Each row has a name. Each question is about the rows just above it. Places in a row count from 1.

Columns, left to right: C K S W Y
J_231: [149  95 169 150  94]
J_189: [145 128 177 121  92]
J_62: [113  97 179 148 109]
Which entry of J_231 is missing from [150  95  94 149]? => [169]
How many entries does [113  97 179 148] have? => 4

Columns, left to right: R L F H T
J_177: [125 144 142 165 148]
J_503: [141 108 110  96  97]
J_794: [136  80 117 142 137]
J_499: [120 144 146 165 154]
Count the entries of [120 144 146 165 154]: => 5
Which column holds this, read top down? [137 154] => T
Table of tags by key:
[154] -> J_64
[97] -> J_530
[96] -> J_852
Look up the entry of J_503 at place 5 in the table: => J_530
J_177 without one entry, shuffled: [165 144 148 125]. Gone: => [142]

Columns, left to right: P Z D N
J_154: [133 166 133 128]
J_385: [136 117 131 128]
J_975: [112 108 138 125]
J_484: [118 127 131 126]
J_107: [122 107 121 132]
J_450: [122 119 132 134]
J_544: [122 103 119 133]
J_73: [108 130 143 105]
J_515: [123 118 130 133]
Count the entries of [118 127 131]: => 3
Number of entries in [108 130 143]: => 3
Which entry of J_484 is missing from [127 118 131]? => [126]
Shuffled J_515 with one entry gone: [130 123 133], missing => [118]

Columns, left to right: G X A M U J E Q
J_857: [ 95 113 103 127 122  74 143 100]
J_522: [ 97 112 129 110 126 113 179  86]
J_152: [134 156 154 135 173 167 166 122]
J_802: [151 134 158 160 107 105 143 121]
J_729: [146 117 102 147 132 131 103 129]
J_999: [161 153 178 118 107 145 148 118]
J_637: [138 128 107 114 129 124 110 113]
J_256: [133 155 135  75 132 164 116 103]
J_276: [125 125 103 130 157 148 125 112]
J_984: [134 101 106 108 126 165 122 102]
J_937: [145 111 121 116 102 117 118 112]
Which column holds this, read top down? [ 95  97 134 151 146 161 138 133 125 134] => G
tags:
[164] -> J_531
[148] -> J_992
[124] -> J_141
[105] -> J_708
[121] -> J_190
Join J_802 by its entry at place 6: => J_708
J_522 without one entry, shuffled: [ 97  86 110 179 113 126 129]. Gone: => [112]
Whose row is [145 111 121 116 102 117 118 112]? => J_937
Whose row is [ 95 113 103 127 122  74 143 100]? => J_857

Columns, left to right: Duvip ser vud bubo Nofan lun
J_186: [118 139 123 121  80 125]
J_608: [121 123 124 121  99 123]
J_83: [119 127 137 126 127 129]
J_962: [131 156 126 127 134 152]
J_308: [119 131 137 141 139 127]
J_635: [127 130 118 115 124 133]
J_468: [125  98 122 121 166 143]
J_291: [116 130 127 114 109 106]
key -> tag
[133] -> J_435
[143] -> J_606
[125] -> J_76
Join J_468 by its entry at place 6: => J_606
Shuffled J_308 with one entry gone: [127 137 139 131 141], missing => [119]
The one value in J_308 and J_635: => [127]
[123 124 137 126 137 118 122] is in which column, read top down? => vud
Which row holds [121 123 124 121  99 123]? => J_608
Which entry of J_962 is missing from [131 152 134 127 156]? => [126]

Columns, left to right: Fot Muzad vum Mono Zil Mumag lil
J_813: [125 130 132 130 125 125 129]
J_99: [125 130 132 137 128 136 126]
J_836: [125 130 132 137 128 124 132]
Shuffled J_836 with one entry gone: [137 132 130 124 128 132], missing => [125]
Count the entries of [125]: => 1
tags:
[124] -> J_292
[126] -> J_545
[132] -> J_540
The tag of J_836, keyed by place 7: => J_540
The row with [125 130 132 137 128 124 132] is => J_836
[125 128] is in which column, read top down? => Zil
Shuffled J_99 with one entry gone: [136 132 137 126 125 128], missing => [130]
Where do [125 130 132 137 128 136 126] appear? => J_99

Columns, left to right: sesak Nafop toz vakeb Zol
J_779: [180 172 107  95  92]
J_713: [127 122 168  82 176]
J_267: [137 153 101 142 107]
J_727: [171 168  92 143  77]
J_414: [ 86 116 119 174 144]
J_284: [ 88  78 140 166 142]
Which entry of J_284 is missing from [142  88 166  78]? => [140]
J_267 without one entry, shuffled: [137 153 107 142]. Gone: => [101]
Number of entries in [171 168  92]: => 3
Which value is in both J_267 and J_284? => [142]
How many entries does [137 153] have? => 2

Columns, left to right: Leme bine tigir mamol Ked zise Vub niz
J_979: [176 158 114 107 111 111 158  83]
J_862: [155 173 116  93 123 110 182 142]
J_421: [ 85  89 143 151 144 146  95  83]
J_333: [ 83  82 142 160 136  82  80 107]
Shuffled J_333 with one entry gone: [160 107 136  80  82  83  82], missing => [142]
tags:
[83] -> J_548
[141] -> J_624
[142] -> J_501
[82] -> J_178
[116] -> J_884
Join J_333 by its entry at place 3: => J_501
Which value is in both J_421 and J_333? => [83]
Shuffled J_333 with one entry gone: [ 82  82 107  80 136  83 160], missing => [142]
The one value in J_421 and J_979: => [83]
Which row holds [ 83  82 142 160 136  82  80 107]? => J_333

Columns, left to right: vuru navo satu fekuf Gagen gug
J_37: [138 108 123 112 121 127]
J_236: [138 111 123 104 125 122]
J_645: [121 155 128 131 123  99]
J_161: [115  95 125  87 125 124]
J_891: [160 134 113 136 115 126]
J_578: [120 107 135 100 128 119]
J_437: [130 122 122 135 134 134]
J_412: [127 109 124 112 127 132]
J_671: [111 159 136 144 133 112]
J_595: [ 96 122 134 105 128 109]
J_525: [139 124 117 127 116 125]
J_928: [124 138 142 124 132 113]
Count the entries of [138 111 123 104]: => 4
Which entry of J_437 is missing from [134 122 130 122 134]? => [135]

Columns, left to right: votup Bupar kov sedi lobu
J_219: [136 178 144 126 112]
J_215: [138 180 128 128 108]
J_566: [137 180 134 127 109]
J_706: [134 171 160 128 118]
J_965: [132 163 168 127 122]
J_534: [134 167 164 124 120]
J_494: [138 176 128 128 108]
J_442: [138 176 128 127 108]
J_138: [135 174 155 125 116]
key -> tag
[122] -> J_436
[132] -> J_633
[120] -> J_914
Join J_965 by its entry at place 5: => J_436
Number of entries in [135 174 155 125 116]: => 5
Which column holds this, read top down? [136 138 137] => votup
How many entries does [138 180 128 128] have? => 4
Which value is in both J_566 and J_965? => [127]
Count the entries of [138 180 128]: => 3

Columns, left to right: duda lel bubi Zera pib kade zab budu
J_855: [ 94 129 133 107 146 118  89 117]
J_160: [122 129 141 128 146 124  76 119]
J_946: [122 129 113 163 146 124 169 149]
J_17: [144 129 113 163 146 138 168 145]
J_644: [131 129 113 163 146 124 168 145]
J_721: [107 129 142 102 146 124  92 124]
J_524: [159 129 113 170 146 151 168 145]
J_853: [122 130 110 163 146 124 171 145]
J_6: [122 129 141 108 146 124  89 105]
The row with [122 129 113 163 146 124 169 149] is => J_946
[171  89] is in which column, read top down? => zab

Columns, left to right: timus vor Lebep Nulu
J_481: [138 142 136 182]
J_119: [122 120 152 155]
J_934: [102 104 132 132]
J_543: [113 144 143 115]
J_423: [118 111  89 131]
J_739: [130  91 105 138]
J_769: [117 133 115  83]
J_988: [136 149 114 136]
J_885: [149 126 139 133]
J_112: [148 109 149 117]
Shuffled J_112 with one entry gone: [117 149 109], missing => [148]
Which column holds [117 136 149] top down? => timus
[ 91 133 149 126] is in which column, read top down? => vor
How many entries does [136 149 114] have? => 3
Which column holds [126 109] top down? => vor
Which entry of J_739 is missing from [130 105  91]? => [138]

Columns, left to right: rulom Sivu fis Bim
J_208: [114 107 137 136]
J_11: [136 117 163 162]
J_722: [120  98 162 139]
J_907: [117 125 154 163]
J_728: [133  97 146 166]
Which entry of J_11 is missing from [117 162 163]? => [136]
Table of tags by key:
[139] -> J_145
[136] -> J_50
[137] -> J_221
[107] -> J_157
Join J_208 by its entry at place 4: => J_50
Shared by J_208 and J_11: => [136]
Count the entries of [136 117 163 162]: => 4
[137 163] is in which column, read top down? => fis
Count the entries of [133  97 146]: => 3
Shuffled J_11 with one entry gone: [163 117 136], missing => [162]

Columns, left to right: vid meleg lak sota
J_580: [169 135 129 129]
J_449: [130 135 137 169]
J_547: [139 168 138 128]
J_451: [130 129 153 159]
J_583: [131 161 153 128]
J_96: [169 135 129 163]
J_396: [167 134 128 128]
J_54: [131 127 129 155]
J_541: [127 129 128 156]
J_541 without one entry, shuffled: [129 156 127]. Gone: => [128]
[129 137 138 153 153 129 128 129] is in which column, read top down? => lak

Columns, left to right: romif Nobi bol fefil Mesuv vug Gezub
J_419: [108 152 146 109 147 141 167]
J_672: [110 130 140 128 139 144 125]
J_573: [112  93  96 141  84  95  96]
J_551: [118 123 161 152 129 130 149]
J_666: [ 94 115 110 115 119 128  99]
J_309: [118 123 161 152 129 130 162]
key -> tag
[129] -> J_755
[141] -> J_827
[144] -> J_173
[94] -> J_240
[145] -> J_303
[128] -> J_825
[130] -> J_818
[115] -> J_253
The tag of J_666, keyed by place 6: => J_825
[123 115] is in which column, read top down? => Nobi
[108 152 146 109 147 141 167] is in which row? => J_419
Which column holds [110 112 118] top down? => romif
Count the entries of [118 123 161 152 129]: => 5
Which entry of J_672 is missing from [130 128 144 110 140 125]? => [139]

Columns, left to right: Nit feva zarob Fiv
J_372: [130 142 117 122]
J_155: [103  97 134 134]
J_72: [ 97 151 152  96]
J_3: [122 131 151 130]
J_174: [128 109  99 115]
J_387: [130 167 153 138]
J_549: [150 101 103 134]
How many entries does [130 142 117 122] have? => 4
The one value in J_387 and J_372: => [130]
Table of tags by key:
[130] -> J_314
[167] -> J_176
[151] -> J_688
Join J_387 by its entry at place 2: => J_176
Which value is in both J_72 and J_3? => [151]
Shared by J_72 and J_155: => [97]
Shuffled J_72 with one entry gone: [ 96  97 151], missing => [152]
J_72 without one entry, shuffled: [151  96 152]. Gone: => [97]

Columns, left to right: Kemil mepuv pas pil sisaz Buzat Libop zepu vadu vumor
J_199: [121 126 138 131 148 108 150 128 131 144]
J_271: [143 101 121 110 136 113 160 119 115 147]
J_512: [168 109 117 111 102 154 140 129 120 121]
tags:
[117] -> J_326
[138] -> J_611
[108] -> J_842
[137] -> J_453
[109] -> J_617
Join J_199 by its entry at place 3: => J_611
How many entries does [121 126 138 131 148 108 150] have? => 7
Whose row is [121 126 138 131 148 108 150 128 131 144]? => J_199
Number of entries in [168 109 117 111 102 154 140]: => 7

Columns, left to right: muf pufed lonem Kot gar madib sumod rik
J_506: [150 103 154 153 137 127  96 160]
J_133: [138 108 119 154 131 107 115 170]
J_844: [145 104 144 121 124 130  74 128]
J_912: [146 154  97 162 134  77 143 126]
J_150: [138 108 119 154  83 107 115 170]
J_459: [121 137 141 106  99 113 132 122]
J_346: [138 108 119 154  91 130 111 116]
J_31: [152 120 134 143 144 127 126 140]
key -> tag
[145] -> J_151
[146] -> J_957
[150] -> J_283
[152] -> J_305
[134] -> J_458
[162] -> J_993
[121] -> J_120
Join J_912 by its entry at place 1: => J_957
J_31 without one entry, shuffled: [143 127 126 134 152 144 140]. Gone: => [120]

Columns, left to right: gapu lifod kiv lamo rako
J_792: [ 95 180 104 161 111]
J_220: [172 128 101 113  77]
J_490: [ 78  92 116 113  77]
Where do [172 128 101 113  77] appear? => J_220
Which column holds this, read top down? [113 113] => lamo

Columns, left to right: ter zapok guzer sipup Tovo
J_858: [119 147 134 139 130]
J_958: [116 100 177 153 123]
J_350: [134 102 114 137 110]
J_202: [133 123 104 143 145]
J_569: [108 102 111 133 132]
J_863: [116 100 172 143 145]
J_664: [104 105 109 122 141]
J_317: [108 102 121 133 122]
J_657: [133 118 106 115 131]
Shuffled J_958 with one entry gone: [153 123 116 177], missing => [100]
Which column holds [100 102 123 102] top down? => zapok

Columns, left to right: duz besak zit tez tid dep
J_399: [129 128 127 130 126 128]
J_880: [132 126 126 147 111 128]
J_798: [138 141 126 153 105 121]
J_375: [132 126 126 148 111 128]
J_854: [107 125 123 107 127 128]
J_783: [138 141 146 153 105 121]
J_616: [133 125 124 155 105 129]
J_609: [ 94 124 123 104 113 126]
J_493: [ 91 128 128 127  86 125]
J_365: [151 138 121 124 143 129]
J_896: [136 130 131 159 101 127]
Which entry of J_896 is missing from [101 127 130 136 131]? => [159]
tags:
[128] -> J_517
[107] -> J_275
[101] -> J_719
[108] -> J_742
[102] -> J_954
[111] -> J_829
[123] -> J_479
[127] -> J_820
Look up the entry of J_854 at place 5 in the table: => J_820

Columns, left to right: Zure Fafi Norik Firu gan rer meni
J_495: [115 114 105  98 123 158  99]
J_985: [128 129 126 130 119 104 128]
J_654: [ 98  94 106 102  90 111 169]
J_800: [117 115 107  98 124 158  99]
J_407: [134 136 125 125 142 137  83]
J_823: [ 90  87 100  97  89 140 160]
J_124: [147 147 137 138 150 120  86]
J_184: [126 125 118 117 136 143  89]
J_406: [ 98  94 106 102  90 124 169]
Which column holds [102  98 125  97 138 117] top down? => Firu
How many entries does [117 115 107  98] have? => 4

Columns, left to right: biz bar nota Bibo kaba ziz dek
J_200: [109 123 118 133 136 169 107]
J_443: [155 125 122 117 110 123 127]
J_588: [122 133 143 128 113 120 121]
J_518: [119 140 161 139 121 134 133]
J_725: [126 125 117 152 126 144 120]
J_489: [129 113 141 121 168 122 114]
J_766: [116 121 126 126 132 164 141]
J_758: [171 134 133 129 125 139 158]
Count the entries of [122 133 143 128 113 120 121]: => 7
key -> tag
[117] -> J_613
[121] -> J_90
[141] -> J_941
[133] -> J_790
Look up the entry of J_489 at place 4 in the table: => J_90
Which column holds this, read top down? [126 129 116] => biz
Which column holds this, read top down? [128 139] => Bibo
Number of entries in [122 133 143]: => 3
The row with [109 123 118 133 136 169 107] is => J_200

